Each path below is one point turned by a fixed rotation once a step. After each direction that follows a path, write how fast that rotation turns it, in degrees a step (0 if it stays still).
Each turn is a multiple of 5 degrees from 10 to 175, or 0.
Each row of a path follows its step; steps can be skipped.
Rotation 1:
step 0: [-31  20  15   0  -9 -25 -17 -17  15  -8  21 -12 -16  29  25  23  -9  -3
 -26 -12 -17  -7  -2 -10  14 -22   4   1  23 -22   5  -2  23  -9  11  11
 -24 -23  -9 -19   4 -29 -15  20 -20  -1 -10  44  30]
step 1: [ 16  30 -19  22  -6 -25 -12  41  30  -8  -1 -20   4  -5 -20  19  -8 -26
  23  20  -8  17 -17   9   8 -30  22 -14  21  18 -31  19   2  -4  34 -12
 -13   3  -8  23   5   6   7 -10   4 -16   6  25  -3]
step 2: [ 10 -13 -16 -16 -41  -2   3  -4  31  -3 -25  11   1  10  54   7   5  -4
   0 -26   3  -5 -24 -14  16 -20   0 -12  -1  10  22  13 -13  -6  36  -2
 -15  -5  16  -8  43  11 -16  26  22  16   3  12  -4]
step 3: [ 18  -6 -15  24  -1 -36 -25   7  43 -13  -4   3   1   0 -37 -13  -2 -35
 -11 -12 -34   7   9  29  10   1 -18 -12 -18  -3  15 -24 -10  20  12  13
 -35  -3   8 -20  -5  33  -2  -1   8  17   4 -18   0]
step 4: [-21  -7  26 -11   1 -34   2 -28  17 -17   7   2   1  21  26 -18 -40   4
 -18   4 -10 -28   6  24  22   5  -5 -49  10  14 -14   8 -15 -12  14 -29
  10   2  31 -14   7  12  11  11 -17  -3 -22   8   9]
step 5: [-21  22  -1   2 -22   2 -32 -16  23 -14  29 -16  -5  37 -28 -16  -4 -18
   2 -14  11   2  -5  -7  20 -20 -23   7  12  20  -2  26 -14  33  20  19
 -27   7   3   0 -30 -16  13 -22  -8 -14   8  28  -6]
step 6: [-31 -24 -20  -2 -13 -11   5  16  -6   1   3 -10  -8  -8  37  -2  12   0
   4  30 -27   1 -30   3   5 -50  -3  -9   1  45 -25  -7 -11  14  13   0
 -24   5  15  16  13  11  10  29 -18 -29  -7  -3  -2]
step 7: [ 20 -14 -14   7 -19  12 -34   5  17  -1  10  -6  -5   4  -1  -1  14 -17
 -12 -14  -7  20 -15  -6  -4   5   0 -16   9  -1  13 -23 -21  30  10 -40
 -33 -11  14 -34  -3 -37 -18  34  22  -7  17  20  30]
step 8: [ 17 -24  24  16  -3 -23  -2   6   3 -14 -13   3  18   6  11   7 -34 -47
  -7   1 -29  23  -6  45  11 -14 -14  -6  12   9  -2   0   5  18  -4   4
  18 -25 -17  -9  33  20   3   1 -14 -34   1  13  24]
step 9: [-10  17  -3 -14 -24  -2 -32  -3  43  30   6 -21  32  38  26 -10 -30  21
   5 -13  -7  16 -12   2   3  19  10 -10   4  16  -9   7 -11 -12  15 -12
 -12 -23   8 -40   6   3  17 -34   7  -6   9   1   1]
[  2   0  -3   3   1  -3   1  -8 -11  -3  -8  12   1   2  -3   8   2   1
  -6  -1  -2  -2  -4  11   2   5  -6  -4  -3  -6   4 -17  -3  -3   3  -5
  -3   3   2  -5  -2   2  -3  -1  -3  -4  10   3   2]
85
[ -4  -6  -4   1  -2   1   5   3  -8   9   3   7  -8   3  10  10  -7  -6
  -8  -5  -1   0  -6   1   0   1  -1  -5   3   4  -3  10   4  -7   5  -5
   2  -1   5  -1  -5   0  -5  -2  -2   0  -6 -14   0]
160
[ 10  -2   2   4 -11  -3   4   7   2  -2   3   3  -3  -3   0   9   6  -3
   0   9   8  -2  -9  -7  -1  -8   4   2   5  -1   1  -3   9   7  -3  -6
   0   1   2   0   8  -2   1   1   3   1  11  -3   9]
65
[ -1  -3   4   3  -2   0   4  -2   3   2   6   5  -1  13  -1   3   7  -6
   1  -3  -5   2   1   2  -4  -5  -8  11   5   3   7  -5   5   2  -3  10
   1 -14  -5   7  -1   6  -2   3  -9   6   2   0  -5]
135
[ 4  2 -9  2 -9  2 -7 -7 -1 -6 15 -8 -1  0  2  4  0 -2  6 -9 -6 -1  1  1
  4  0  1  7 -9 -5 -2 -8  3  1  0 -2  8 -2  7  0 -4 -7 -6 -9  7  3 -4  0
  0]
160
[  0   2  -2  -1  -8  -3   2  -5  -6   5  -5   1   2   4   2   1   7  10
  -3   0  -7   7  -8  -8   0  -3  -1   7  -1   7  -5   7  -9   2   7   5
   5   6  -2   1   1   9   3 -11   8   1   7   3  -7]
95
Rotation 2:
step 0: [-30  -5  16  -1 -27  10  18  -9 -14  -5  50 -15  -3   4  14   6  -3  14
 -17   0 -24  -5 -24 -14 -10 -24  12  -9  15 -13  -2  39   8 -20   5  14
   8   2 -25  14 -19   5  -7  11   5 -14  -2   2  10]
step 1: [-10 -17   7  29  -6  29  11  12 -34 -11  -4 -11  18   7 -22   3  21   8
   3  19 -19 -21  13 -33   5 -20  15   9  -7  12   8  -2  20 -16  25  -3
 -10   6  -9  17 -20   3  26   6   0 -24  19 -11  12]
step 2: [ -3 -14 -14   3  14  24   3 -15 -33  14  17  13   8 -19  -5  15   5  -7
   5 -21   9  -8 -30   8   5  -7   0  18 -18   7  -9  -9   1 -16  47  18
   4 -30 -18  34  -2  -9  20  -6 -16  -6  -6 -19   3]
step 3: [-29 -16   7 -11  19  -9   2  14   1  17   5  -9  -6 -19  -8  27 -14  18
  11  22 -27 -14 -29  -8   7 -25 -12  -6   9   1  -8  -6  -2  -9  16 -12
 -26 -12 -30  21  10  -1  -3 -18 -13 -13 -38   0  21]
step 4: [  3 -15   7  -1  26  18  -9  11  15  38  -5   2  -8  31 -13  -1  33  -1
   1  17 -24 -22 -14  -3  26  -4  24  -7  25  23  -9  12  -6  12  28  11
 -23 -16  -4   9  -3  -9 -11   5  -7 -19  11  11  14]
step 5: [-37  24  15  -7  -6   0  -7  -4  -3  25   1   4  -9  17   2   3  12   8
  11 -17   1 -18 -19  28   3  20  21  -7   6 -12  12  14   3  -4   3  26
 -11 -17 -14  47   0  10  24  30  -1   1   2   3  31]
step 6: [-28   9   0  12 -12  -2   0  19  -6   4 -24 -12  -5  -5 -12  37 -10  30
  22   8 -19  -6  -5   5  29  -2  34   6 -10   2  -8  20  29 -18 -15  -4
   9  -5  -8  20  -5 -42  -4  18   2 -12   2  -8   4]
step 7: [-12 -11  21  13   5  24   1  -6  15  16  -4   5  -1   4 -39  33   8  26
 -10   2   4  -8 -16 -18  -2   8   8   2 -25  19   7  15  25   1  28  23
  24 -19  12  16   2  -1 -29   6 -15  22  11 -12  -9]
step 8: [-25   2  11 -21  26   5  -4 -19  -8  10  -4   4   0   7 -37  -6   3   4
  28 -16 -32 -15  -7  -3  -9   2 -25  -9 -10   8   9  -9  30  11 -20   3
   7   1  -9  31 -14  -4   0  -2 -32  18 -15 -28  11]
step 9: [ -2  25 -28 -31   9  12   4  27  -3  -7   1 -12   3  16  -3  -5  14   3
  -7   0 -33 -19   0   4  18 -25   0 -14   4  10 -15  -2  17   8  -2   0
  24 -40 -14  25  -3 -24 -38  -8 -12  14   3  -2   6]
[ -1  -1   4   0   0  -3  -4   2  13  11  -1   0   3   0  -2   4  -2   6
   3  -2  -2  -7   0   5   8   2  -3  -3  -5  -3  -1   9  -2  -4 -12   5
   6   1  10  -6   8   0   6   9   4   5   6  -6  -1]
40
[ -5   1 -12   2  -6   0   4 -12   1   6   2  -2   0  11  -4  -4   1  -2
  -1   6   5   3  -6   5   0  12  -5   3  -6   1  -2  10  -6  -4   5  -2
  -4  -1  -5   0  -4   6   2  -3  -1  10  -6  -4  -5]
135
[  7   2  -2   1  -9 -12   2   3   3   5   3 -11  -3   9  -1  -2  12  -7
  -4  -7  -2  -2   2   1   3   0   8 -13   7  -5  -1   4  -2  -1  -7   5
   0   2  -3   6  -2   3   0  -3   0  -4  -2   9   3]
70
[ -4  15  -4   2  -1   0 -12   4  -1  -5  -9  -7   6   2   6  -4   3  -5
   0   3  -1   4  -5   3   6  -8   3   9   0  -1   2   0   6  -1   5   9
   8   0   5   0   2   6  11  -5   0  -2  -5  -2  -2]
90
[  3   2   8  -3   0  -1  -4  -2   5   8  10   2  -2   3  -4   3   0  -9
   3   3   0   1  -3  -1   1  -9   0  12  10  -1   3   1   6  -7  -2  -3
  -6   7   9  -2 -10   5 -11  -3  -3   8  -2  -3   4]
90
[  2  -3  -7   8  -7  -4  -2   2  -3   7  -1   4   3 -10 -10   8   3   4
   0  -6   7  -7   6   0  -5   3   0   4   6   5   0  -2   8  -3   4   3
   9   9  -8  -6   4   0   1  -8  -2   0  -4  -6   0]
70
